128 stands for zero in the data rows.
Here are some points:
[125 114 151 126 137 101 135 124 121 154 109 117 114 139 152 134]
[130 134 110 154 113 108 120 164 097 152 121 130 125 123 153 111]
[064 126 080 091 151 149 172 059 158 168 169 172 162 119 117 107]
[137 132 142 090 144 153 122 104 162 103 113 118 139 132 109 152]
[162 138 131 094 163 139 112 170 143 093 100 109 116 142 111 155]
[148 131 129 122 153 144 145 156 132 113 120 128 104 128 118 126]
[122 141 171 150 115 105 150 128 098 077 148 126 116 168 137 102]
[089 109 186 106 129 111 140 104 123 119 134 139 155 170 142 100]
[103 137 151 156 112 127 136 066 137 123 169 157 118 114 125 098]
[158 182 075 225 165 147 105 182 020 191 072 123 038 006 149 094]
[176 148 099 187 081 123 109 097 099 106 159 118 079 093 134 132]
[111 136 105 139 110 120 136 122 118 136 139 139 153 112 131 126]
[122 119 121 077 162 160 152 127 176 113 140 151 166 145 084 133]
[114 120 150 119 125 116 132 124 126 125 123 128 139 143 137 126]
[104 127 142 134 122 123 145 086 128 114 148 151 125 137 128 099]
[118 132 139 108 141 120 121 171 122 144 091 128 147 143 132 143]
[104 125 115 121 122 133 120 116 134 158 122 133 156 116 139 131]
[149 098 153 117 144 122 126 127 156 136 104 105 115 154 138 145]
[121 125 144 121 135 132 127 120 130 135 121 130 127 132 128 131]
[160 134 118 134 138 145 170 133 105 112 135 134 096 113 113 090]
[133 135 131 144 152 143 147 134 112 127 125 134 107 123 120 113]
[142 135 114 148 149 157 152 092 150 157 142 120 077 112 115 132]
[104 141 094 147 091 129 103 104 108 184 151 149 133 056 185 124]
[115 113 128 123 115 121 123 145 129 123 138 140 154 131 139 137]
[130 129 116 102 150 150 144 120 156 111 133 141 152 147 096 140]
[122 131 147 117 138 123 135 108 131 138 105 130 124 135 139 122]
[133 132 136 134 141 144 134 109 131 111 131 125 111 127 123 110]
[108 129 146 115 139 126 111 103 133 134 101 123 153 118 132 133]
10 more points follow, each with its number after it:
[113 133 156 142 131 122 138 117 126 125 120 141 127 147 143 109] 0
[168 143 140 111 155 136 119 182 114 116 074 110 130 123 125 142] 1
[122 100 122 133 065 091 108 165 109 078 184 135 169 139 128 137] 2
[141 123 132 127 153 137 150 148 134 125 124 128 100 138 114 111] 3
[052 131 093 098 134 130 156 085 161 180 161 176 198 140 142 102] 4
[121 122 107 123 106 132 120 113 146 126 132 127 155 126 126 153] 5
[123 117 131 109 138 130 135 126 147 172 119 116 110 129 132 129] 6
[112 138 149 086 155 114 101 194 118 142 063 124 161 145 130 139] 7
[122 120 116 078 157 164 159 107 198 106 139 163 168 150 061 140] 8
[156 142 133 137 144 123 133 144 123 082 133 126 091 141 123 116] 9
Which of these numbered points is nearest to each point below by angle, seen from the average point of the first points? Its number follows each.
[167 129 128 104 155 139 127 153 132 112 104 114 124 138 104 144] > 1
[115 090 116 112 151 144 134 103 152 201 097 121 105 128 147 124] > 6
[113 133 138 113 130 117 119 138 128 133 117 125 144 146 137 131] > 7
[104 130 135 109 101 121 109 099 151 141 115 124 174 127 128 158] > 5
[193 138 142 130 152 127 130 184 119 076 116 117 093 153 114 128] > 9
Here are 10 other points, each followed by its number:
[165 149 133 190 099 103 096 166 089 033 152 127 136 113 131 130] 0
[089 109 123 080 142 138 145 121 179 165 147 138 159 150 122 140] 1
[165 141 097 195 086 121 097 083 109 132 172 111 090 083 127 116] 2
[103 119 118 135 048 128 058 110 116 103 138 122 167 123 149 163] 3
[144 131 133 120 137 113 097 159 114 145 068 100 122 130 129 140] 4
[129 117 147 106 136 114 116 141 117 141 103 116 147 142 127 133] 5
[132 149 111 143 124 146 100 125 110 128 108 112 126 097 129 135] 6
[136 115 134 133 091 120 151 083 159 096 186 123 133 141 116 129] 7
[157 140 142 128 137 133 140 165 116 088 126 126 094 149 112 120] 8
[134 125 164 125 129 134 110 114 122 117 125 122 123 137 133 125] 9
Which of these numbered points is nearest to each point below by angle, seen from the average point of the first points? Its number follows each.
[146 136 136 120 140 119 100 166 094 150 077 108 125 131 142 134] > 4
[118 122 117 113 117 112 106 152 126 118 151 138 158 137 124 150] > 3
[131 129 161 126 136 127 127 131 117 120 104 125 123 144 117 139] > 9
[104 149 137 136 188 150 112 119 089 214 067 130 133 076 172 138] > 4
[151 139 108 156 115 124 113 102 112 123 137 119 099 108 130 129] > 2
